The same turns and mirrors carry the whole set onto itself, and each row onto the other rows of its family. Which rows share a family with each named row? Give them in list order.
These 15 rows form 3 families of 5 rows each.
lafe: [  2.2  13.4  -3.5 -16.5 -16.7  -6.8 -39.0 -10.9  12.3 -34.5   2.4  -1.6
   0.4  -0.7   1.1]
bufi: [ 10.2  15.4 -10.2 -13.7  -4.9 -14.0 -41.4 -16.8   6.1 -16.7  10.2 -17.2
  -3.9  -3.6  14.7]
mov: [ 12.0  11.4 -13.7 -15.5 -18.2  -5.9 -43.0 -12.7   8.2 -24.4  11.5  -4.9
  -4.0 -17.7   3.0]
nivun: [  5.7  47.0   5.4   6.5 -10.8  -5.3 -15.7  14.1 -21.4  -1.2 -19.0  29.1
   9.1 -22.6 -10.4]
zibu: [ -7.5  49.0   8.4  -7.7   3.2 -13.3 -33.0 -12.0 -19.9 -33.2 -17.9  10.6
  -8.5  15.5   3.2]
mev: [ -0.1  44.2   0.8  -1.4  -5.6  -2.6  -5.4   1.8 -23.9   6.4 -25.7  18.2
  18.1 -19.7  -1.6]
rud: [ 15.6  -4.4   4.9   3.5 -15.2  -9.5 -19.8 -24.0 -23.2 -20.9  16.1 -16.7
 -10.4   0.5 -23.5]
pibe: [-10.4  43.6  -6.0  -3.2   7.3  -5.5 -40.6 -24.6 -18.9 -40.3 -24.5   7.8
  -0.1   6.8  -1.9]
tegap: [ -5.5  54.5   0.5  -4.9   5.1  -3.9 -42.7 -13.4  -8.4 -30.0 -28.1  14.2
  10.6  -0.7  -1.5]
monef: [ 19.6   2.8  -1.5   1.9 -15.1  -8.6 -14.9 -35.5 -19.4  -4.1   0.5 -22.0
   4.8  -5.3 -32.8]
Bibil: [ 20.0   7.4  13.0  -1.5 -18.6  -4.0 -13.3 -29.2 -31.8 -14.3   8.5 -13.9
  -5.6  -4.0 -35.7]
Zavo: [ 25.3  19.9  -0.1  28.2   5.4  -7.0 -24.5 -10.1 -44.0   7.6  10.7  -8.2
  -0.8 -27.4 -16.7]
sutu: [ 21.5  28.5   9.1  30.8  15.3  -0.1 -36.1  -4.9 -41.3  -2.5   9.4  -3.4
   9.0 -28.5 -10.7]
ded: [ 22.1  25.7   1.0  37.7   7.4  -1.3 -38.2 -10.1 -35.3  -6.9  -0.8   1.1
  10.9 -28.4 -30.8]
gigu: [  9.5  54.1   1.6   8.2   1.2  -4.8 -14.8  -5.6 -33.4  10.6 -25.8  14.7
  13.7 -23.3 -12.3]

Same family as tegap: lafe, rud, Zavo, gigu
Same family as Bibil: mov, mev, pibe, sutu

The same turns and mirrors carry the whole set onto itself, and each row onto the other rows of its family. Which rows share a family with each named row? Give them in list order.
These 16 rows form 4 families of 4 rows each.
pako: [ 21.7 -14.6  -3.2 -24.0  -5.8   7.1   0.7   2.0 -24.8  -4.5  -8.8  13.8
 -26.6   1.9   8.7  31.4 -10.9  19.4 -10.1  24.5  11.3  -3.9  16.1]
tadaz: [-29.3   2.0  -4.4 -14.0   5.6   4.1  43.7 -25.2   6.6   0.9  -4.7   7.7
   3.4  -2.5   9.3  -7.6 -10.5 -10.7   2.7 -18.6 -13.8   5.4 -14.5]
zira: [ -9.1  -4.8  -8.5  -1.9  -3.8  21.3  11.8  -4.6 -10.6   3.9 -21.1 -12.7
   9.8   1.5   2.6 -29.4  -7.2 -33.7   5.9   6.3 -11.5  -0.6   7.1]
neni: [  9.9   0.6  -7.2 -22.5  -6.7   0.7  -6.8  -2.9 -20.8 -34.0 -12.2   2.2
 -28.5   3.4   2.0  20.8 -12.2  38.0  -7.2   7.8   9.2  15.3  10.0]
gim: [-18.9  -9.0   2.0   6.8  -3.5   8.6   9.8   8.9 -12.0   7.2 -24.3  -3.2
  15.3   8.1   8.9 -25.7 -20.6 -19.3   6.3  -9.2 -22.1  23.8   0.9]
tigi: [-32.6  -3.8  -3.8 -17.2 -14.2  24.5  34.0  -7.4  -0.6   0.6 -10.7   2.6
  -0.5  -0.6   6.0   3.2  -7.6 -32.2   0.9 -14.1  -3.3   5.6  -9.2]
Panor: [ 18.6  -5.5  -5.2 -20.3   3.4 -14.5   9.2  -1.8 -13.7 -20.7  -4.5  13.3
 -29.7   3.3  18.1  24.7 -23.8  34.6  -1.2   9.2   0.0   0.2  14.0]
Kapil: [-12.2   2.1  33.0 -17.4  13.2  -4.8  -3.8 -12.1 -27.7 -16.7   6.5   2.0
   3.3   4.7  -5.7  14.9   1.2  33.5  -8.8  28.4  12.2  -2.7  10.2]
seko: [ -6.5   3.3  14.8 -17.6  20.2 -23.6  -2.9  -5.9 -18.8  -7.7  16.0   4.0
   2.9  17.3  11.2  19.8   1.6  29.7   1.4  23.9   2.5 -15.0  12.8]
Sosot: [ -4.6  -7.8  24.9  -9.5   9.2 -15.8  -9.1  16.5 -36.1  -0.1  11.5  22.7
  -6.3  14.5  11.6  26.0   1.9  19.0  -0.9  14.4   8.7  12.2   4.3]
Rizur: [-29.3   5.5   3.1 -16.3   2.4  17.6  32.3 -26.6  -4.2 -13.5  -9.2   4.2
  -7.0 -13.2 -10.7 -16.3  -2.9  -7.7  -1.4 -15.4  -2.6  21.4 -17.5]
buze: [  1.4   4.2 -16.2  14.5   1.5   2.9  19.9 -12.5 -11.7 -11.1 -16.1  -8.1
  17.1   6.4  20.1 -28.1  -9.7 -18.1   7.0  -8.8 -14.1  -1.7   1.5]
posi: [ 17.7 -14.8  -4.8 -21.4   6.1  -5.9 -10.7   5.6 -20.8  12.0  -9.4  14.6
 -17.6   7.9  -1.0  26.9 -13.2  35.4  -6.6  16.4  -7.6  19.3   6.1]
geg: [-13.3   1.3  -0.8  -2.1  -0.8  15.5  25.0  -4.8  -4.8  10.1  -3.1   3.4
   9.5  -2.5 -10.3   7.9  -8.7 -27.2   9.4 -19.1 -17.2  22.1 -23.2]
tiv: [-17.3  -8.0  11.8 -32.0   7.5  -8.8 -11.5   6.9 -25.5   0.6   8.0  11.4
 -14.9  16.5   9.9  17.2  10.9  17.5  -4.5  29.0  14.8  -6.1  17.5]
nava: [ -9.9   4.5  -6.1  12.9 -11.1  20.5  11.0 -17.2 -20.2 -18.6 -26.1 -15.6
  26.8   5.6   7.6 -23.5  -4.4  -6.1  -7.5  -5.6  -3.6   8.9  -0.9]

Same family as buze: tadaz, Panor, seko
Same family as geg: gim, Sosot, posi

The same turns and mirrors carry the whole set onto itself, and each row onto the other rows of its family. Which rows share a family with each named row? Give them in list order.
These 30 rows form 5 families of 6 rows each.
budob: [  7.6 -18.7 -13.5 -11.3  -4.0   0.3   6.7 -11.0 -11.8  -1.0  -1.7  -6.4
  -1.7]
nisav: [-16.6  11.3   1.1   7.0  -5.9  26.2  16.4  29.9  -6.3 -12.1  18.9  -6.0
 -14.3]
Dirig: [-16.2   5.6   0.0  16.4  -4.1  17.3  17.7  22.0 -20.5 -15.1  12.6 -11.2
 -13.2]
zin: [-34.8  12.5  -4.4 -20.6   9.0   7.8  24.9   0.3  17.3  18.2  -5.8  -8.5
   7.9]
Teleg: [-17.7  13.5   4.6   6.1  -6.0  22.8  19.3  28.3 -14.7 -16.3  20.4  -5.4
 -16.4]
vepo: [-14.2  -6.4  14.5 -15.1  18.8   1.9  -9.4 -34.0 -19.8 -21.9   4.9  -3.1
  -8.5]
dulif: [-42.8  -4.8  28.4 -18.6  24.7   8.1   6.8  -4.5 -36.5  -2.0  12.6 -20.2
   5.8]
sur: [-39.7 -13.1  18.8 -10.1  27.0  11.2   0.0  -5.9 -24.2   6.8   4.2 -25.4
  11.8]
Geri: [-39.7  20.7  12.4 -23.6   7.1 -10.1  39.3  -7.0 -22.8  -2.8   0.5  -6.3
  -2.1]
Koti: [  4.1   0.4  -4.0 -38.4  -9.4  17.4   9.1   6.9   9.6   0.1  18.9  10.3
  -8.1]
tidu: [-36.7   9.8   2.4 -10.4   9.8 -11.9  33.8 -12.5 -19.2   4.2 -11.0 -14.9
   4.6]
Gevet: [-17.8  10.2   4.0  10.8  -5.7  18.0  20.5  24.4 -21.6 -17.9  17.3  -8.1
 -16.2]
Ture: [-38.6 -12.3  14.6 -15.1  26.4  21.3  -5.1   1.0  -5.0  15.0   6.4 -23.0
  13.8]
Siluz: [-12.0 -11.7   6.0 -12.0  19.8   9.3 -16.5 -31.1  -2.4 -11.8   0.2  -5.5
  -3.3]
Nat: [  1.1   6.9   6.4 -43.2 -10.9   9.6  17.5   4.2 -10.7 -12.2  24.5  13.4
 -15.0]
zabo: [-40.8  -2.4  20.4 -27.9  23.9  28.7  -2.8   8.9   2.4  14.1  16.8 -14.8
  10.2]
ziki: [-38.4  23.9   5.3 -33.9   5.8   9.8  31.0   6.0  12.9  11.9   5.3  -0.6
   1.7]
zam: [  1.1   1.1   7.1 -32.1  -9.1  -3.1  20.8  -5.4 -31.8 -18.6  17.5   7.0
 -14.8]
fimeb: [-15.1   6.5  -2.9  12.5  -4.8  25.1  13.9  27.4  -5.1  -9.2  14.2  -9.3
 -11.4]
zivu: [-43.9   5.5  29.8 -36.6  22.3  25.3   3.9   9.9  -9.2   4.4  25.3  -9.4
   3.9]
Romo: [-17.3   4.3  23.3 -28.5  15.4   5.3  -4.3 -28.3 -21.5 -27.2  16.4   5.3
 -14.3]
sol: [-40.8  28.0  13.9 -35.0   5.1   0.7  38.2   2.2  -6.8   0.8   8.8   0.6
  -3.1]
fota: [-45.0   5.2  34.1 -32.0  22.1  15.2   9.0   3.3 -29.2  -2.9  22.7 -12.1
   1.8]
patob: [-34.3   5.4  -5.7  -9.0  10.9  -2.8  26.3  -8.6   1.5  14.7 -14.5 -16.0
   9.4]
Doti: [  4.6 -11.5  -3.0 -16.8  -6.1  -7.7  15.5 -13.1 -32.1 -13.0   4.4  -3.1
  -8.4]
Razu: [-14.9   3.6  -3.6  17.5  -4.2  20.9  15.1  23.8 -12.1 -10.9  10.8 -12.2
 -10.8]
pag: [  8.2 -12.7 -14.1 -22.4  -5.9  13.0   3.5  -0.7   9.2   5.7   5.3   0.1
  -1.6]
sor: [-17.7  10.0  23.5 -38.1  14.4  16.0  -6.4 -19.3  -4.4 -22.5  22.9  11.2
 -14.6]
Kida: [-12.0  -6.4   5.6 -21.5  17.9  20.0 -18.6 -22.5  14.8  -6.8   7.1   0.7
  -3.4]
Kof: [-15.4   4.6  15.1 -35.0  15.1  23.3 -13.6 -16.5  13.4 -11.8  18.6   9.4
  -9.5]

Same family as pag: budob, Koti, Nat, zam, Doti
Same family as Dirig: nisav, Teleg, Gevet, fimeb, Razu
Same family as Kof: vepo, Siluz, Romo, sor, Kida
Same family as tidu: zin, Geri, ziki, sol, patob

The same turns and mirrors carry the whole set onto itself, and each row onto the other rows of its family. Which rows share a family with each named row? Give them in list order.
These 40 rows form 5 families of 8 rows each.
gazur: [  9.7  -4.9 -21.5   4.9  19.0 -14.7   2.1  26.6  -5.9]
fazam: [ 17.3 -14.8  24.6 -10.4  -2.7   8.9   4.1  -7.8 -11.7]
kimu: [ 15.1 -25.9  26.2  -7.9 -23.4  -3.4 -11.7  24.0  -3.7]
Vep: [ 24.2  -3.9 -22.7 -18.4  -2.3   5.7  12.2   1.1   6.8]
fene: [  3.3  -4.0 -27.9 -17.7  -0.3  13.3   7.3  -0.8   5.5]
divul: [ 11.5 -12.9   9.3   9.9   6.0 -13.2  -1.8 -19.5 -12.2]
Tekim: [  9.6  -6.5 -20.7 -11.7  -9.1  22.0  12.3  -0.7   6.4]
tatu: [  0.5 -17.4 -16.6 -24.1 -22.1  23.1  -9.5  19.0  -0.2]
vis: [ 10.5 -19.7  26.7  -9.8 -12.9   8.2   2.1  -8.2 -11.9]
penar: [ 14.8 -22.4   0.1   7.7 -16.7 -32.2 -21.5  15.5 -12.2]
fos: [ 15.3  -2.5 -24.6 -12.7  -2.1  17.4  14.6   8.7  -2.0]
maz: [ 16.1 -18.1  29.6  -2.9  -7.7   6.8   5.5  -1.9   0.1]
dag: [  9.9 -13.3  -2.1  -0.3  13.2  -7.8 -10.1 -24.0  -7.4]
fes: [ 14.0 -19.3   0.7  14.8 -14.6 -34.3 -10.5  11.4 -13.6]
zud: [  5.8  -6.9 -35.5  13.7   1.3  -5.9   3.0  19.4  -8.5]
bedo: [ 27.4 -14.2   3.6   1.6   2.0 -15.9  -8.9 -18.9  -9.0]
kan: [-14.8 -21.8  -7.6  -9.5   4.9  -2.6 -26.6  32.8  -9.0]
Lun: [  4.8  -2.9 -31.4  12.0   9.9  -3.8   8.2  13.6  -3.5]
lek: [ 24.2 -20.6   4.9  11.2  -5.0 -30.8 -19.7  10.9  -5.6]
Soro: [-10.7 -21.5  -9.5 -15.9 -21.2  22.7 -14.4  19.4   4.6]
Riguz: [ -7.5 -19.4  -9.2 -14.8 -17.4  30.6  -8.0  16.4  -3.7]
Nomi: [ 15.3 -21.8 -13.1   7.5  -9.6 -32.3 -23.4   4.3   3.1]
vima: [  6.4 -27.7  25.7   0.3 -22.3  -9.5 -12.1  24.4  -8.7]
lepu: [  1.5  -4.5 -35.7   0.7   6.5  -9.5   2.4  20.3   2.5]
risok: [-15.6 -18.3 -20.4   7.2  -1.9  -2.8 -18.6  34.1  -5.4]
Rim: [ 18.2 -12.3   1.5   4.3  -5.0 -15.9   3.1 -20.4 -16.7]
nez: [ 10.7 -19.0  27.5  -9.7   6.2  15.0  -0.2   3.5   3.2]
feke: [ 16.3 -26.8  15.6  -2.3 -16.9  -9.7 -14.1  31.3  13.0]
puzev: [-13.0 -18.5 -22.0  -5.8  -6.4   2.6 -23.3  32.6 -12.8]
vaz: [ -0.1 -20.8  -9.0 -32.3 -17.0  17.5 -17.4   7.2   3.6]
Sono: [-12.0 -15.6 -10.9 -24.2  -7.7  22.3  -7.9  18.5   5.4]
Kinet: [ 16.2 -27.6  26.8  -1.2 -11.2  -8.6 -21.4  21.3  -2.1]
femob: [ 17.6 -10.9  -1.8   5.4   4.0 -20.1  -5.8 -16.8 -20.5]
guret: [ 13.0 -27.7  21.8   1.3 -27.1 -12.0 -14.2  18.0   5.1]
gis: [  9.7  -6.1 -27.8  -6.5  -7.0  20.0  10.1  -4.2  -3.7]
dufuv: [  9.0 -22.7   0.9  14.0 -12.9 -31.7 -21.5   1.1  -7.3]
Tife: [ 19.6 -21.2  27.0 -11.1  -3.7   6.9 -10.6  -8.7  -5.2]
suge: [-11.1 -19.8 -17.2   5.7  -9.5   5.0 -15.6  39.9  -7.9]
dozo: [-13.2 -15.7 -18.9  -5.5  -1.0  -0.4 -13.0  39.4   2.6]
novi: [  1.6  -3.6 -30.5   5.9  13.0  -3.0   0.9  22.7 -14.9]

Same family as dozo: fene, bedo, lek, lepu, Sono, Kinet, Tife
Same family as gis: vis, fes, zud, Riguz, vima, Rim, suge
Same family as Vep: gazur, dag, kan, Nomi, nez, feke, vaz
Same family as dufuv: divul, tatu, fos, maz, puzev, guret, novi

The same turns and mirrors carry the whole set onto itself, and each row onto the other rows of its family. Which rows share a family with each named row? Give them in list order.
These 16 rows form 4 families of 4 rows each.
Nimod: [  6.7   3.1 -51.3   9.9   0.8  -4.4  -3.4   8.6  -5.7  -7.5   4.7  14.6]
zes: [ 23.5  -4.2  11.5  18.9 -11.7   8.3   6.2  20.7 -12.7  10.7  12.2  40.5]
nenu: [ 21.5  13.4 -37.0   8.4  -2.6 -29.7 -14.2  -2.7   8.2   2.8   3.7   9.0]
lumap: [  5.4   5.2  -3.8  29.3  -8.6  10.2   3.9  -3.1 -11.0 -24.6  17.1 -17.3]
Geko: [-11.0  11.3 -12.4  14.2  -4.6 -23.2 -14.2 -17.5  -9.6 -19.3  -9.0  27.9]
vafis: [-10.7  -4.1 -12.2  12.1  -3.0  20.2  -0.1   4.7 -22.9 -13.3   1.2  34.3]
tugot: [  1.7  10.8 -11.2  26.1 -11.1 -37.0  -4.7  -4.6  -8.4 -17.0  -5.0  37.3]
guzi: [ 28.7  10.2  16.5  19.9 -14.5 -30.0  -7.7   1.8   1.1  11.1   4.4  34.4]
lema: [ 19.7  14.1  18.8   7.8  -8.8 -24.0 -20.3 -16.1   3.7   9.8   0.7  23.3]
savon: [ 20.4  10.1  10.8  26.7 -11.5  -3.4  -3.2  -7.8  -0.3 -12.2  18.6 -21.7]
gise: [ 18.2   4.3   7.6  26.8 -10.4  13.7   3.2   0.2  -7.2 -12.9  21.6 -18.9]
tul: [20.6 -1.9 18.8  5.2 -7.2 19.2 -5.4  6.7 -9.4 16.0 10.8 29.7]
ker: [ 39.4   7.8 -18.3   3.2  -3.6 -10.1 -10.9   8.6  10.8  22.9  13.9  10.0]
veg: [ 25.4  -3.0 -32.9   5.0  -1.3  14.9  -0.1  20.3  -3.6  12.9  15.3  15.3]
Tem: [  8.4  10.8  -1.5  28.9 -10.2  -6.4  -2.4 -11.0  -4.6 -24.3  13.9 -20.5]
leba: [ -3.1  -3.4 -16.1  25.0  -8.4   2.0   8.5  15.1 -22.3 -16.6   1.7  43.9]

Same family as vafis: Geko, lema, tul
Same family as Tem: lumap, savon, gise
Same family as nenu: Nimod, ker, veg

